In the data rows, zero lies at 7.5, halfway between 7 and 8.
Here are some points:
array([12., 12., 11., 10.,  9., 10., 12.,  2.,  5.,  7.,  8.,  5.,  6.,  7.,  9.,  9.])
array([ 7.,  6.,  7.,  6.,  6.,  7.,  8., 10.,  9.,  9.,  9., 10., 10.,  9.,  9.,  4.])
array([ 6.,  6., 10., 10., 11.,  6.,  8.,  7.,  9.,  9.,  8.,  9.,  8.,  9.,  9.,  9.])
array([ 6.,  6.,  6.,  4.,  5.,  8.,  8.,  9.,  9.,  9.,  9., 10.,  9.,  9.,  9.,  9.])
array([ 7., 10., 11., 11., 11., 12.,  5.,  5.,  5.,  6.,  7.,  8.,  7.,  7.,  7.,  9.])
array([8., 6., 7., 7., 6., 6., 6., 7., 6., 7., 6., 6., 4., 6., 8., 9.])
array([9., 8., 7., 6., 7., 6., 7., 6., 7., 6., 6., 6., 5., 4., 5., 7.])
array([9., 8., 7., 7., 7., 6., 6., 7., 7., 6., 5., 6., 5., 4., 4., 5.])
array([ 7.,  6.,  6.,  7.,  7.,  6.,  6.,  6.,  7.,  5.,  7.,  7.,  7.,  8.,  9., 10.])
array([ 6.,  9., 10., 10., 11., 11.,  7.,  8.,  9.,  8.,  8.,  9.,  8.,  8.,  8.,  9.])
array([7., 7., 7., 6., 7., 7., 8., 7., 6., 7., 7., 9., 8., 9., 9., 9.])
array([8., 8., 7., 6., 7., 8., 8., 6., 6., 5., 6., 6., 7., 7., 8., 9.])
array([ 7.,  6.,  7.,  6.,  6.,  8.,  8., 10., 10., 10., 10.,  9., 11., 10.,  9.,  5.])
array([9., 8., 6., 6., 7., 7., 6., 5., 7., 6., 6., 6., 5., 5., 5., 8.])
array([ 7.,  6.,  6.,  5.,  6.,  8.,  9.,  9.,  8., 10.,  9.,  9.,  9., 11., 10.,  8.])
array([ 8.,  8.,  8.,  8.,  6.,  7.,  8.,  9.,  9.,  8.,  9., 10.,  5.,  6.,  7.,  7.])
array([9., 8., 7., 6., 7., 7., 6., 7., 6., 5., 6., 5., 6., 7., 7., 9.])
array([8., 6., 7., 7., 7., 7., 6., 6., 7., 8., 7., 5., 6., 6., 6., 9.])
array([7., 8., 8., 7., 7., 6., 6., 6., 5., 6., 6., 7., 8., 8., 9., 9.])
array([12., 12., 11., 11., 12.,  6.,  7.,  7.,  6.,  3.,  5.,  7.,  7.,  7.,  7.,  8.])
array([ 6.,  7.,  6.,  6.,  6.,  8.,  8., 10., 10.,  9.,  8.,  9.,  9.,  9.,  8.,  4.])
array([8., 8., 8., 7., 7., 6., 7., 7., 7., 6., 5., 5., 7., 8., 7., 9.])
array([12., 11., 11., 10.,  9., 11., 11.,  1.,  5.,  6.,  6.,  6.,  6.,  7.,  9.,  9.])
array([8., 8., 7., 7., 7., 7., 7., 7., 7., 6., 6., 6., 7., 8., 7., 8.])
array([12., 11., 10.,  9.,  4.,  5.,  6.,  8.,  8.,  6.,  6.,  6.,  6.,  7.,  8.,  9.])
array([13., 11., 10.,  9., 10.,  9., 11.,  7.,  6.,  6.,  6.,  7.,  5.,  5.,  4.,  6.])
array([8., 8., 6., 6., 7., 7., 7., 7., 5., 6., 6., 6., 7., 8., 8., 9.])
array([ 7.,  8.,  9.,  9.,  8.,  7.,  7.,  9.,  9.,  9.,  9., 10.,  9.,  9.,  3.,  5.])
array([ 7.,  6.,  6.,  7.,  5.,  6., 10.,  6.,  6.,  8.,  7.,  6.,  6.,  6.,  7.,  8.])
array([8., 9., 9., 9., 5., 7., 8., 8., 9., 9., 9., 5., 6., 7., 7., 8.])
array([ 8.,  8.,  7.,  6.,  7.,  6.,  7.,  7.,  7.,  7.,  7.,  8.,  9., 10.,  9.,  9.])
array([7., 8., 7., 7., 7., 8., 7., 7., 6., 6., 6., 7., 8., 8., 9., 9.])
array([ 7.,  7.,  7.,  6.,  6.,  6.,  8., 10.,  9.,  8.,  5.,  6.,  7.,  8.,  7.,  9.])
array([15., 12., 10., 10., 10.,  6.,  8.,  8.,  9.,  6.,  6.,  7.,  5.,  6.,  7.,  8.])
array([7., 5., 5., 6., 5., 5., 7., 8., 9., 8., 8., 9., 8., 9., 9., 9.])
array([10.,  9.,  9.,  9.,  8.,  9., 10., 14., 13., 13., 13.,  5.,  7.,  6.,  7.,  7.])
array([ 6.,  6.,  6.,  5.,  6.,  7.,  8.,  9., 11., 12., 11., 12., 11.,  9.,  9.,  5.])
array([ 7.,  7.,  7.,  7.,  7.,  7.,  5.,  6.,  5.,  8.,  7.,  8.,  9., 10., 10.,  9.])
array([ 8.,  9., 11., 10., 12., 11., 15.,  7.,  5.,  5.,  6.,  7.,  7.,  8.,  9., 10.])
array([6., 6., 6., 5., 6., 6., 7., 9., 8., 9., 9., 9., 8., 9., 9., 9.])
array([ 6.,  9., 11., 11., 11., 11.,  5.,  4.,  6.,  7.,  7.,  7.,  8.,  7.,  8.,  7.])
array([7., 7., 7., 6., 6., 7., 3., 6., 7., 7., 7., 7., 3., 5., 5., 7.])
array([ 5.,  6.,  6.,  6.,  7.,  7.,  7.,  9.,  9.,  8.,  9.,  9.,  9., 10.,  8.,  9.])
Then 10 other points, each followed by its number:
array([7., 7., 8., 8., 7., 7., 6., 7., 7., 6., 5., 6., 6., 5., 4., 6.]) 0
array([5., 6., 6., 6., 5., 7., 8., 8., 8., 9., 9., 8., 8., 9., 8., 4.]) 1
array([ 6.,  5.,  9.,  9., 11.,  5.,  6.,  5.,  6.,  6.,  7.,  7.,  8.,  8.,  7.,  8.]) 2
array([8., 8., 7., 8., 7., 7., 8., 8., 7., 7., 6., 6., 5., 4., 4., 6.]) 3
array([11., 12., 11., 11., 12., 12.,  6.,  1.,  5.,  6.,  7.,  6.,  6.,  7.,  6.,  5.]) 4
array([ 7.,  7.,  7.,  7.,  7.,  6.,  7.,  6.,  6.,  5.,  6.,  6.,  7.,  8.,  8., 10.]) 5
array([ 6.,  5.,  7.,  7.,  6.,  7.,  9.,  9., 11., 11., 11., 13., 13.,  9.,  8.,  4.]) 6
array([7., 7., 6., 6., 6., 5., 7., 9., 8., 8., 9., 9., 8., 4., 5., 6.]) 7
array([ 2.,  5.,  6.,  7.,  7.,  8.,  9., 10., 10., 10.,  9., 10., 11., 10.,  3.,  5.]) 8
array([ 6.,  6.,  5.,  5.,  6.,  7.,  8.,  7.,  9., 10., 11., 13., 12., 14.,  9.,  4.]) 9
Which three of these numbered points are nearest to each point below, ignoring the direction in which the first points spread most? Their numbers follow each, nearest first.
array([5., 6., 5., 5., 5., 7., 7., 8., 9., 9., 8., 8., 8., 9., 9., 4.]) > 1 0 5
array([ 6.,  6.,  5.,  8., 10.,  7.,  8., 10., 10.,  9.,  9., 10.,  8.,  9.,  3.,  4.]) > 8 3 0
array([ 6.,  7.,  9.,  9., 10., 11., 14.,  8.,  9.,  9.,  9.,  6.,  6.,  7.,  6.,  8.]) > 8 1 6
array([ 7.,  7.,  6.,  5.,  7.,  6.,  8.,  9.,  8.,  9., 10.,  9.,  9.,  4.,  6.,  7.]) > 7 3 0
array([ 6.,  5.,  5.,  6.,  6.,  8.,  9., 10., 11., 12., 12., 13., 13., 10.,  9.,  5.]) > 6 9 4
array([ 6.,  5.,  6.,  7.,  7.,  7.,  9.,  8., 10., 12., 11., 12., 13., 10.,  8.,  4.]) > 6 9 4
array([ 6.,  9., 10., 10., 11.,  5.,  5.,  5.,  4.,  4.,  5.,  4.,  5.,  3.,  3.,  5.]) > 0 3 7
array([ 5.,  6.,  6.,  5.,  6.,  7.,  8.,  9.,  8.,  9.,  9.,  9.,  9., 10.,  7.,  4.]) > 1 0 3
array([11., 12., 12., 11., 10., 11.,  8.,  9.,  4.,  5.,  7.,  8.,  9., 10.,  2.,  5.]) > 8 6 9
array([ 7., 11., 11., 11., 12., 12.,  6.,  5.,  6.,  7.,  7.,  6.,  7.,  8.,  8.,  8.]) > 4 1 8
array([ 6.,  5.,  9., 10., 10.,  5.,  6.,  8.,  7.,  7.,  8.,  8.,  8.,  8.,  8.,  9.]) > 2 5 1
array([ 8.,  7.,  6.,  6.,  5.,  7.,  8., 10.,  9., 10., 10.,  5.,  5.,  7.,  6.,  8.]) > 3 7 1
array([ 6., 10., 12., 11., 11., 11.,  6.,  5.,  5.,  5.,  5.,  5.,  4.,  2.,  3.,  3.]) > 0 3 8
array([ 4.,  5.,  8.,  9., 10.,  6.,  5.,  7.,  8.,  7.,  8.,  8.,  8.,  8.,  7.,  9.]) > 2 5 0
array([8., 8., 7., 7., 7., 7., 8., 7., 6., 7., 6., 7., 7., 7., 8., 5.]) > 1 3 0
array([13., 10., 10.,  9., 11., 11., 12.,  2.,  5.,  7.,  7.,  9.,  6.,  8.,  8.,  9.]) > 9 6 4
array([11., 12., 11., 11., 11., 12.,  7.,  2.,  4.,  7.,  6.,  7.,  8.,  7.,  8.,  8.]) > 4 9 6
array([7., 6., 4., 7., 6., 7., 8., 8., 9., 9., 8., 8., 5., 5., 6., 8.]) > 3 7 0
array([ 8., 12., 12., 11., 11.,  6.,  8., 11., 11., 11.,  5.,  5.,  3.,  4.,  2.,  5.]) > 3 0 7
array([ 7., 11., 10., 10., 12., 12., 14.,  7.,  8.,  5.,  6.,  7.,  8.,  8.,  8.,  9.]) > 8 6 1
array([ 6.,  6.,  6.,  6.,  7.,  7.,  9.,  9.,  8.,  9., 10.,  9.,  9., 10.,  9.,  4.]) > 1 9 6
array([7., 7., 6., 7., 7., 6., 7., 8., 8., 8., 8., 9., 9., 4., 6., 7.]) > 7 3 0
array([8., 8., 7., 7., 7., 5., 6., 7., 6., 6., 6., 5., 7., 8., 8., 9.]) > 5 1 0
array([8., 7., 6., 6., 7., 6., 6., 7., 6., 6., 5., 6., 8., 8., 9., 9.]) > 5 1 0
array([ 7.,  9., 10., 10., 11., 12., 14.,  8.,  9.,  8.,  5.,  8.,  8.,  7.,  7.,  8.]) > 8 6 1
array([7., 7., 7., 6., 7., 7., 5., 7., 6., 4., 5., 7., 7., 9., 8., 9.]) > 5 0 2
array([ 5.,  7.,  6.,  6.,  5.,  7.,  9., 10., 11., 11., 12., 13., 12.,  9.,  9.,  4.]) > 6 9 1
array([ 6.,  6.,  6.,  7.,  6.,  7.,  8.,  9.,  9., 10.,  9.,  9.,  9., 10., 10.,  5.]) > 1 6 9
array([ 6.,  9.,  9., 11., 10., 11.,  7.,  6.,  7.,  8.,  9.,  8.,  9.,  9.,  9.,  9.]) > 4 6 9
array([8., 8., 7., 7., 7., 7., 7., 7., 6., 8., 7., 8., 8., 9., 9., 5.]) > 1 5 9
array([ 6.,  5.,  6.,  6.,  7.,  7.,  8.,  8.,  9.,  9.,  9., 10.,  9.,  9.,  9.,  4.]) > 1 6 4
array([ 5., 10., 10., 11., 11.,  6.,  5.,  5.,  6.,  6.,  6.,  7.,  8.,  7.,  7.,  8.]) > 2 5 1
array([ 7.,  7.,  9., 10., 10., 11.,  5.,  9.,  8.,  9., 10., 10., 10.,  8.,  2.,  4.]) > 8 4 6
array([6., 5., 8., 8., 5., 6., 5., 5., 4., 5., 6., 6., 5., 7., 5., 7.]) > 0 5 1
array([7., 5., 6., 6., 6., 7., 7., 8., 9., 9., 8., 9., 9., 8., 8., 3.]) > 1 0 3
array([ 8.,  9., 10., 11., 11., 11., 14.,  8.,  8.,  7.,  9.,  6.,  6.,  6.,  6.,  4.]) > 8 6 1
array([ 8.,  6.,  6.,  6.,  6.,  7.,  9., 13.,  6.,  7.,  9.,  6.,  6.,  7.,  7.,  9.]) > 3 5 7
array([3., 6., 8., 8., 9., 7., 8., 9., 9., 9., 5., 5., 6., 7., 7., 8.]) > 0 3 5
array([ 7.,  7., 12., 10., 11.,  6.,  6.,  6.,  6.,  6.,  7.,  8.,  8.,  9., 10., 10.]) > 2 5 1
array([ 9., 11., 11., 11., 11., 13.,  5.,  5.,  6.,  6.,  5.,  5.,  4.,  3.,  2.,  4.]) > 0 3 4
array([ 5.,  9., 10., 11., 11., 13.,  6.,  8.,  9.,  9.,  9., 10.,  9.,  9., 10.,  9.]) > 4 6 8
array([6., 5., 6., 5., 6., 5., 6., 4., 5., 5., 5., 4., 3., 2., 3., 4.]) > 0 3 7
array([ 7.,  7.,  6.,  7.,  6.,  7.,  6.,  7.,  6.,  6.,  6.,  8.,  8.,  7.,  9., 10.]) > 5 1 0
array([ 1.,  5.,  7.,  7.,  8.,  8.,  8.,  9.,  9., 10.,  8.,  5.,  6.,  6.,  6.,  8.]) > 0 3 1
array([ 6.,  6.,  5.,  4.,  6.,  7.,  8.,  8.,  9., 11., 10., 11., 13., 13.,  2.,  4.]) > 8 9 4
array([ 8.,  7.,  6.,  6.,  6.,  7.,  7.,  7.,  6.,  6.,  5.,  6.,  7.,  8.,  8., 10.]) > 5 1 0
array([ 5.,  6.,  5.,  5.,  7.,  8.,  7., 10.,  9.,  8.,  9.,  9.,  9.,  9.,  8.,  4.]) > 1 0 3
array([7., 6., 4., 6., 7., 7., 8., 9., 9., 9., 9., 9., 9., 9., 9., 5.]) > 1 5 3
array([ 6.,  6.,  6.,  6.,  7.,  7.,  9., 10.,  8.,  9.,  9.,  9., 10., 10., 10.,  5.]) > 1 6 9
